In the rows, 128 means zero.
Named turns come first, each shown by rows before and after it. Which turns, in which order, take the first row of each pair that follows to the second? Write the first one first, as in the answered first pair.
turn F:
[138 131 127 139 172 127 125 110 157 141 116 143 137 111 112 114 105 154
 140 119 125 108 124 132 117 120 149 149 100 117 113 138 119 143 119 104
 147 121 143 158 125 117 135] -> [133 121 129 121 176 149 122 113 151 131 118 126 141 120 127 128  98 121
 118 145 105 105 112 137 118  92 158 152 104 115 130 144 123 137 122 111
 143 110 120 145 122 109 129]
[110 133 111 177 143  90 153 128 106 142 142 119 133 127 103 111 123 184
 141  71 158 125 136 133 124 148  94 129 122 149 121 113 122 108 132 124
 124 141 134 150 132 127 133] -> [105 128  99 175 169 114 152 124 119 125 131 129 154 110 103 105  96 180
 138  78 139 122 145 124 113 123 129 147 106 142 113 131 113 112 131 113
 124 131 132 160 129 108 132]
[151 129 143 125 148 137 140 113 119 168  95 147 118 117 106 141 142 122
 137 135 101 126 136 122 112 109 149 129 145 100 117 139 116 135 128 133
 117  99 131 134 113 102 106] -> [148 125 151 119 142 139 137 119 111 168  98 141 108 128 112 146 146 113
 127 142 101 131 134 125 118 106 144 119 150 107 131 133 121 129 127 142
 111  91 126 126 115 104 106]
turn N:
[ 89 100 144 119 150 154 131 131 189 141 110 108 130 124 140 115 120 123
 202 145  95 102 136 137 128 101  98 155 151 154  99  95 167 123 127 113
  54 199 135 146 125 140 156] -> [ 88  96 151 112 135 155 128 132 182 141 120  98 122 137 143 130 127 102
 191 158  90 106 122 148 133  98  89 147 156 159 110  91 167 113 126 126
  50 191 123 134 125 140 159]
[123 112 178 118 122 134  97 161 167 105 119 137 135 134 146 131 173 176
 132  96 137 123  86 136 156 133 110 118 126 130 133 122 136 111 146 132
 125  98 146 118 174 133 145] -> [123 111 177 113 130 134  99 156 175 106 118 146 139 132 146 132 171 184
 140  93 141 125  95 132 151 133 116 127 118 129 128 125 139 115 142 125
 125 103 150 127 168 131 150]
[142 154 138 146 100  73 142 142 125 156 148 154  84 109 129 121 151 153
 156  91 150 145 138 152 144 167  97 112 151 150 111 106 136 119 109 117
 142 138 136 116 128 159 139] -> [137 159 132 146 123  87 141 141 141 147 139 157  99  88 121 109 131 167
 175  77 147 136 149 143 135 160 120 130 139 149  91 112 137 126 101  97
 141 148 146 134 124 150 133]
[114 135 147 127 123 135 134 143 138 127 128 108 105 130 136 130 127 135
 151 129 135 127 131 124 150 132 103 137 148 148 127 118 156 115 139 134
 114 146 135 139 117 145 136] -> [117 134 147 128 120 126 135 143 135 135 128 106 105 132 134 128 127 134
 149 125 135 128 130 122 148 134  98 135 144 144 128 122 154 116 140 137
 116 144 143 137 119 147 139]
turn V:
[147 108 141  69  94 116 133 160 117 147 124 146  82 144 128 187 141  90
 103 150 101 143 125 137 166  95 150  75 162  95 187 152 124 120 106 129
  97  66 102 100 157  84 145] -> [165 132 115 102 108  86 149 144 120 151 123 192  97 125  89 177 141 126
 116 105 133 153 129 128 164 130 172  81 125  68 164 162  85 145 101 105
 121  63 123 129 176  92 159]
[144 130 133 128 131 140 127 149 118 132 123 132 154 141 155 176  95  98
  56 150  82 156 116 105 156 101 135 108 148 127 157 120 130 121 107 106
  78 104 122 134 127 130 137] -> [156 152 121 163 126  97 141 142 116 148 125 177 150 124 119 162 112 151
  78  99 125 162 127  94 163 150 130 106 129 118 139 118 105 145 100  82
  98 117 146 151 142 148 148]
[120 109 116 115 118 144 113 129 139 142  88  81 110 113 165 157  92 120
 142 155  77 114 143  97 142 137 106 138 129 116 154 157 158 151 117 122
  92 138 127 120 105  87 151] -> [136 126  95 141 136 120 128 118 137 150  87 121 121  90 132 146  95 157
 150 116 104 122 149  87 139 168 125 138 104  91 132 163 126 175 116 101
 111 139 147 144 123  92 159]
[152 152 129 163 129  47 112 124 115 153 145 157 143 129  92 128  70 104
  40 159 153 125 111 165 126 201  89 115 114 111  96  88 156 143 130 160
 109 124 105 134 179 133 132] -> [142 142 143 139 130  70  99 128 116 145 142 131 139 138 111 135  57  72
  29 189 127 118 106 172 124 174  87 119 126 117 103  89 170 126 132 172
  92 117  91 120 166 124 123]
Pairs:
(two turns a pair)
[136 123 115 136 125 132 134 123 129 130 123 140 130 128 128 143 128 117
 118 137 129 128 126 120 143 143 126 129 121 113 123 135  99 144 142 136
 124 115 128 130 133 119 116] -> [128 120 119 124 123 137 132 128 126 126 124 133 129 134 136 146 126 107
 116 147 124 124 125 124 142 131 125 133 128 120 128 134 104 138 139 145
 121 115 122 124 129 121 114]	V V
[167 144  60 130 124 139  95  94 171 130 104 181 134 118  61 127 137 144
 162  57 126 104 148 113 119  88 155 170 142 166  83 142 173 105 144 140
 114 130 159 155  66 155 141] -> [155 122  83 100  93 155  83 112 163 133 115 140 112 145  94 147 148 110
 153  93 105 104 135 126 131  73 120 160 177 190 110 129 206  82 145 168
  91 127 139 128  51 155 132]	V N
[ 95 116 149  98 120 148 121 125 128 124 122 133 137 134 146 136 131  93
  90 141 103 146 100 176 140 139 139 124 135 136 140 138 112 127  96 143
 134  71 115 108 141 115 149] -> [105 123 140 114 124 128 132 118 125 131 128 152 139 127 132 129 133 105
  89 120 114 153  98 171 144 152 145 128 115 120 135 143  94 134  99 133
 145  67 123 116 154 119 154]	F V
[120  87 192 107 153 169 138  89 144 109 120  97  86 150 155 106  78 107
 139  98  94 128 137  58 124  63 123 122 108 116 123 171 209  92 109 202
  64 141  85 149  85 149 116] -> [127  98 205 117 117 125 144  98 131 122 139  97  60 161 141 109 111 127
 154  74 128 131 138  65 134 108  79 101 124 129 126 149 217  87 108 212
  74 159  94 138  94 166 123]	F F
[123 134 155 121 128 121 144 132  55 125 103 161 116 142 147 148 150  75
 107 143 142 154  82 160 170 120 113 115 155 111 116 115  86 123 114 124
 115 106  55  95 121  96 155] -> [126 137 161 130 116 107 146 139  54 136 109 164 109 146 143 149 167  91
 118 131 154 157  85 163 176 141  99 110 154 117 114 107  88 120 112 118
 118 115  57  98 121 107 159]	V V
[135 139 156 149 103 139 134 141 111 110 144 153 134 138 101 116 167 162
 180 117 168 127 146 146  95 179  99 109 102 136  89 139 171 167 121 172
 144 139 157 133 170 145 113] -> [126 115 166 118  89 173 119 151 107  96 142 111 130 160 138 130 160 114
 157 167 131 121 138 161 101 141  95 105 128 155 118 136 196 142 128 198
 127 130 127 109 151 131 101]	V F
[ 75 171 130 156 109 161 123 131 175 143 125 163 144  90 143 103  82 147
 175  99  78  85 186  83 117  79 188 147  76 114  94 143 107 144 127 104
 154 149 185 192 142 121 161] -> [ 60 154 143 126 103 191 112 137 177 135 124 124 139 110 177 112  78 111
 164 142  43  77 175  95 113  41 182 149 100 130 109 139 128 126 130 118
 135 143 161 171 128 110 147]	V V
[132 136 131 133  60  77 142 123 142 129 136 155 120 131 137 156 170  99
 120 128 135 108 100 167 159 170  76 137 120 135 174 109 136 131 108 137
 107 136 134 149 164  86 154] -> [137 140 109 144  84  78 150 119 140 122 130 178 139 117 122 150 161 109
 116 114 142 113 107 158 153 176 108 154  96 115 159 118 115 149 105 122
 122 126 135 163 178  75 155]	V V
[139 132 122 113 149  94 147 103 120 112 124 138 153 123 102 133 117 118
 118 129 131 142 135 109 103 143 155 136  87  99 117 155  91 153 130 127
 148  98 126 163 156 141 140] -> [141 112 131  99 132 105 140 110 105 112 131 118 139 146 123 152 126  84
  91 157 111 146 116 129 108 129 143 122 103 111 138 147 101 144 137 145
 142  80 109 142 148 133 136]	F F
[127 109 151 141  97 122 103 136  94 149 128 105 141 144 154 165 158  44
  81 188 100 147  94 165 118 112 132 111 160 107 147 130 129 129 156 151
 128  73  58  95 153  95 118] -> [143 141 157 190  73  55 119 137 100 179 131 142 116 126 103 145 193 129
 147  98 168 149 117 144 135 206  77  91 153 117 115 110 123 140 151 134
 148 122 110 121 160 143 136]	F F
[149 103  99  96 150 158 122 108 117 100 118 115 153 131 141 160  87  83
  68 166 112 133 121 142 122  96 162 144 129  87 133 127 118 141 118 125
 138  84  95 131 139 109 116] -> [162 110 119 112  84  97 129 126 100 125 140 111 104 158 130 164 146 100
  86 140 153 143 113 151 153 166  72 104 160 119 150  94 135 126 116 149
 136 106 102 109 144 146 130]	F F
[ 83 130 196 148 131 140  79 118 177  88 133  83 118 128 167 113 129  85
 134 150  62 111 137  81 145  87 125 152  90 113  97 108 144 128 109 133
 158 125 133 174 113 127 150] -> [ 96 143 180 165 151 136  85 103 173  87 129 111 128 106 144 108 120 102
 130 132  77 117 141  77 142  89 153 158  65  94  88 118 122 143 110 114
 174 112 148 187 123 125 153]	V F
[ 99 141 139 145 131  69 148 168 146 136 112  77 113  92 157 135 156 155
 242  83 129 107 152 103 120 154  77 101 123 157  80  91 170 163 103 143
 143 186 206 133  94 153 137] -> [ 86 133 119 126 197 136 140 152 156 105  91  75 157  62 170 133  93 128
 212 120  77 100 164  93  95  77 162 144  94 128  64 126 150 167 104 125
 141 162 187 142  84 109 118]	F F
[126 107 124 110 136 159 135 128 110 127 123 105 127 164 130 136  93  85
  92 138  88 123 136 146 134 106 127 146 103 116 116 119 118 113 139 135
 128 106 131 118 107 115 112] -> [143 122 109 137 136 127 144 118 101 130 123 141 134 151  98 131 103 114
  91 107 115 133 135 141 139 143 137 145  79  97 104 121  88 129 136 120
 146  97 145 132 129 124 129]	F V
[131 140  78 186 112 129 179 123 104 127 108 177 123 140 118 146 164  92
 105 107 177 188 100 141 129 153 164  95 133 117 169 126  79 114  65 128
 124 105 147 143 187 128 135] -> [122 129  76 169 122 156 170 125 104 113 105 157 131 146 138 153 148  65
  90 136 150 182  98 144 129 119 180 105 137 115 175 136  81 109  59 130
 117  95 133 135 179 113 123]	V V
[123 130 139 135  99  98 109 122 160 154 106 143 136 112 119 129 166 156
 157 124 155 139 136 127 133 144 109 103 131 149 130  97 126 114 132 137
 145 150 160 122 131 144 155] -> [106 111 151 111 114 133  94 130 171 144  98 115 142 115 144 132 145 123
 149 165 116 125 140 128 126  92 119 118 149 158 136 103 146  95 137 141
 124 146 143 111 107 130 136]	F V
[138  99 115 104 101 151 115 145 108 116 158 120 117 144 153 146 142  93
  83 146 123 134 138 138 131 107 132 124 134 132 142 129 133 117 133 149
 137 103 123 104 143 110 133] -> [154 115  95 130 122 131 129 132 107 119 156 161 134 119 119 135 141 122
  84 116 151 138 146 128 123 132 162 130 106 113 123 141  97 139 130 126
 151  98 140 127 164 110 141]	V F
[148 146 113 160 171  84 124 121 158 169 146 182 145 102 142 141 145 118
 179  85 187 135 159  81 160 184  76 113 115 116  99 136  94 110 122  67
 162 120 168 145 177 157 133] -> [123 118 152 106 139 115 100 149 156 173 157 112 113 139 199 153 155  68
 177 146 152 121 151 100 168 150  29  99 169 162 133 115 151  64 132 108
 128 136 144 103 143 157 122]	V F
[123 130 107  70 148 143  77 149 159 119 129 132 134 159 187 107 111  70
 107 168 104 145 127 155 152 110 135 113 147 127 123 148 143 102 128 167
 122 106 103 116 109 130 124] -> [132 147 117  97 112  90  88 150 157 146 140 146 101 163 160  99 152 112
 141 120 148 149 137 151 167 179  85  96 156 142 113 124 148 105 128 170
 130 133 125 118 114 162 139]	F F
[198 158 114 165 187 149 189  80 116 100 121 160 143 104 157  89 140 122
 104 161 103 159 115 151 147 100 128 121  82  98 142 187  88 183 196 122
 193 133  78 191 159 146 133] -> [179 140 133 132 174 178 177  88 118  95 127 119 127 129 189  97 141  85
  96 207  68 146 108 165 148  69 109 112 114 120 161 174 125 160 201 144
 168 129  57 169 137 141 128]	V V
[105 135 128 144 101 120 139 111 109 156 123 129 112 127 133 136 136 135
 132 102 154 140 111 147 144 146 127 114 115 134 143 129 111 142 118 124
 130 133 124 129 127 126 139] -> [ 99 129 131 135  95 133 133 117 107 150 122 110 106 135 145 139 138 120
 127 123 141 141 107 144 145 141 125 110 125 140 150 132 124 131 117 134
 123 132 118 123 122 126 135]	V F
[132  99 138 117 112 119 129 113 131 115 165 109 138 157 127 127 116 122
  86 192  92 172 101 168 137  93 131 119 140 172 162 170 144 109 146 142
 153  63  92 113 146  92 136] -> [144 113 120 138 125 102 141 103 130 116 164 145 155 145 100 123 111 143
  79 164 110 180 100 165 134 113 153 121 112 145 150 178 112 132 138 128
 167  52 105 123 168  90 143]	F V
[125 133 112 151 129  96 151 110 104 135 149 186 140  94 115 112 141 162
 139  89 160 135 131 144 126 170 124 121 115 123 116 139 115 192 137 125
 130 151 116 146 139 148 132] -> [117 115 103 129 162 146 143 100 106 111 140 170 167  93 141 119 109 119
 108 135 110 131 126 151 107 111 174 144 111 113 123 153 113 193 132 124
 124 121  93 144 135 111 120]	F F
[166 162 113 138 182 140 133 124 139 131  80 130 125 140 123 124  95 115
  67  94 155 143 145 130 101 109 190 132  82 139 107 128 126 130 133 106
 108 160 117 136 116  99 131] -> [156 146 125 122 165 153 119 132 137 129  83  93 112 158 142 129  97  90
  69 125 137 139 138 139 102  88 168 127 102 159 118 123 150 113 136 125
  92 161 106 119 100  97 121]	V V
[113 150 156 125 115 131 116 144 153 144 135 118 102 125 140 108 136 158
 175 118 157 129 158 109 128 162 120 112 169 155 117 124 152 120 120 125
 106 182 138 122 104 129 125] -> [126 160 133 140 141 131 126 130 149 140 130 154 124 107 121 109 124 171
 164 103 168 131 160 104 121 160 151 131 143 132 104 140 123 141 119 108
 121 168 146 144 119 120 128]	V V
[127  76 129 138 141 193 166 138  97  93 140  87 100 157 133 194 123  99
  78 184  83 126 129 102 130  90  86 168 153 140 183 121 126  76 154 134
 140 117 104  87 104  51 141] -> [141 102 139 177 101 121 179 138 100 125 152 114  65 163  95 183 171 170
 125 112 152 130 146  97 150 181  22 139 161 159 168  95 132  79 156 126
 155 163 145 101 111 103 162]	F F
[ 81 128  95 124 158 134 124 100 161 152 127  93 134  77 192 154  92 104
 161 144 148 119 110 131 131 172 161  94 179 128  93 154 213 170 111 142
 100 166 127 133  76 171 123] -> [ 89 129  92 133 155 121 130  94 161 157 126 104 131  68 184 153  95 122
 169 124 163 124 113 130 137 192 154  90 176 128  85 154 209 175 113 141
 100 171 138 143  77 178 127]	V V
[128 114 154 116 114 143 102 134 144 138  95  84  94 123 182  90 121  82
 187  88 114  83 161 134 122  43  99 123 171 171  97 133 186  98 158 160
  80 173 146 119  93 112 102] -> [142 113 116 125 152 173 111 111 131 120  89 118 138 106 174  97  90  51
 127 109  95  95 143 136 108   1 188 154 121 117  97 174 137 128 151 145
  94 113 127 129 118  76  97]	V F
[182 111 118 103 131 167 115  83 183 115 118 174 159 132 183 114  77 148
  68 152 119 106 118 137 130 110 147 115 155 140 103 154 144 118 115 124
  81 114 142 112 112  85  93] -> [175 110 137 100 102 153 110  94 183 125 123 153 136 149 193 118  99 148
  82 150 123 102 116 142 140 124 108 102 180 160 110 138 164 102 118 140
  72 135 146  99 102 101  94]	V V
[116 103 145 122 136 134 140  89 105 140 145 134  87 125 127 141 186  97
  54 124 153 166  98 120 146 128 134 109 108 131 167 125 123 143 144 155
 149 114 100 138 145 133 147] -> [111  99 151 112 134 143 133  90 108 137 145 120  90 129 137 137 180  90
  54 136 147 160  99 121 146 114 133 111 115 136 170 126 134 133 149 161
 143 118  97 133 137 130 147]	F V
[133 114 141  99 102 176 100 161 115 134 123 126 148 156 152 162 127  73
  96 160  76 128  87 124 141  80 119 139 149 132 157 124 130 126 159 127
 115  93 107 105 132 116 145] -> [149 139 153 133  65 108 111 166 118 160 127 151 112 151 114 147 170 132
 140  99 136 128  98 118 157 166  59 113 155 144 144  98 132 128 159 124
 127 136 139 113 141 162 160]	F F
[126 156  97 166 147 136 134  98 109 135 156 157 137 141 111 128 135 137
 100 130 118 147 109 162 130 148 124 118 110 101 147 110  61 169 150 147
 127  96 131 121 160 113 118] -> [118 155  95 164 161 148 132  99 111 133 149 153 141 135 117 124 123 130
  98 140 109 144 108 163 125 133 135 124 107  99 142 121  60 169 151 141
 128  94 131 128 157 106 112]	N F
[125 102 100 126  93 132 112 141 116 136 110  86 103 150 144 135 149 122
 145 128 128 168 138 158 149 143 108  94 121 176 180 122 147 138 133 146
  99 143 123 122 133 129 136] -> [122 123  90 146 108 123 110 141 125 139 102 111 109 128 127 114 139 162
 172  94 147 163 157 141 143 166 118 103 111 166 150 120 134 154 126 125
 109 164 147 147 131 141 139]	F N
[156  66 124 111 165 153 108 155 149 167 125 144 167 136 135 105 100 107
 116 131 125 157 126 137  69  60 203 160 114 124  99 136 106 130 109 136
  76  98 152 101 131  93 164] -> [178  88 122 147 136  95 122 154 135 190 136 178 150 141  97 105 144 146
 132  79 177 175 122 139  89 133 168 136 101 123  98 124  88 149 105 135
  97 102 171 109 162 126 181]	F V
[121 104 133 136 143 137 164 120 145 132  86 120 117 128 116 132 159 119
 138  68 137 139 129 119 131 141  93 108 147 153 123 151 171 111 117 120
 130 156 139 115 101 136 137] -> [116 101 134 127 165 163 160 119 151 125  75 114 130 122 130 129 137 102
 135  84 113 137 125 111 121 110 120 123 147 150 125 157 175 113 117 113
 126 144 131 111  93 115 127]	F V
[107 109 137 103 133 151 120 139 161 122 114 106 149 136 155 125  96 104
 123 159 111 116 138 133 133 109 140 140 128 151 110 139 150 108 133 138
 117 139 124 137 101 124 122] -> [120 114 116 121 150 144 128 125 158 118 109 142 171 115 133 122  92 122
 120 138 120 119 144 124 126 118 171 155 102 126  92 150 118 129 128 123
 130 128 133 152 120 125 130]	V F
[140  92 115 107 107 179 128 109 149 114 123 143 159 125  96 151 106 137
  76 123 128 103 124 131 118 113 161 103 134 121 153 130 113 136 123 136
 186  98 115 158 141 104 108] -> [128  81 134  92  91 185 122 124 152 119 125 112 140 139 113 155 119 124
  82 139 118  95 120 142 124 111 130  92 156 143 159 116 141 119 122 155
 178 108 110 142 126 112 101]	V V
[130 114 119 112 124 163 122 130 131 117 122 134 147 122 139 132  95 111
 102 133 107 131 134 129 133 100 165 146 119 105 117 134 123 124 123 109
 119 105 118 137 150 129 139] -> [146 126 108 139 105 118 135 126 120 134 132 163 134 125 111 134 126 137
 112 100 143 140 132 128 140 148 145 131 113 105 114 120 109 135 122 109
 133 112 126 144 168 151 154]	F V
[105 100 144 142 139 138 120  88 158 139 142  96 130 126 138 122  88 139
 131 125  66 107 154 113 124  81 131  93 118 139 124 117 137  97 138 146
 120 139 136 128 135 133 173] -> [105 103 137 153 150 138 126  79 159 138 137 115 142 115 130 122  79 150
 124 121  68 109 153 109 122  80 156 103 103 117 117 128 120 110 133 142
 132 126 134 136 138 128 175]	V F
[ 65 112 133 120 150 144 111 138 182 146 118  91 142 147 157  80  93 107
 176 164  89  82 158 158 121  96 123 114 153 183 121 115 172 117 145  85
  83 175 154 129  83 128 128] -> [ 73 112 140 125 108 119 117 144 166 162 136  87 119 173 152  86 127 109
 170 158 110  94 146 168 135 135  82  87 163 195 136 104 179 117 149 101
  87 173 152 117  90 142 139]	N F
[143 151 121 176 155  74 101 164 177 120  99 158 124  91  95 100  92 156
 178  79 172 111 193  92 137  90 128 172  56 144  79 118 145 134 110  95
 133 204 155 168  95 154 152] -> [131 143 143 158 129  72  99 180 179 132 104 125  99 112 114 100 110 150
 192  88 169 105 190 101 146  89  87 153  90 173  89  99 180 117 113 110
 118 227 153 143  79 168 151]	F V
[152 132 107 153 184 118  88 125 145 144 126 124 170 122 121 135  87  73
 109 162 131 153 112 133 113  39 192 193  93 101 116 112 132 123 130 139
 143 123  94 138  95 124 136] -> [159 119 123 152 120  91  87 139 121 162 150 102 136 159 139 157 131  52
  89 180 142 167  86 154 136  65 138 152 124 120 153  86 152 107 131 172
 138 113  78 107  98 140 144]	N F
[101 182 113 121 110 117 140 111 144 152 135 136 128 131 156 114 116 119
 157 110 132 132 111 110 150 153  50 124 143 188 107 143 165 111 120 146
 140 171 149 140  93 146 172] -> [ 90 164 114  99 150 156 138 110 151 128 119 127 154 119 173 111  78  92
 144 136  90 126 115 104 133 100  94 148 139 177  98 160 169 112 126 136
 130 158 139 142  80 125 156]	F V
[117 130 131 109 147 164 123 124 146 122 112  99 132 128 151 111 104 119
 143 141 103 115 145 117 121  87 131 147 151 149 112 118 145 119 125 132
 108 163 124 117  96 124 110] -> [120 137 138 124 127 143 130 129 142 138 116 103 112 130 142 107 129 140
 160 119 125 113 147 117 129 115 102 137 157 160 115 109 153 121 129 140
 110 178 136 117  96 142 122]	V V
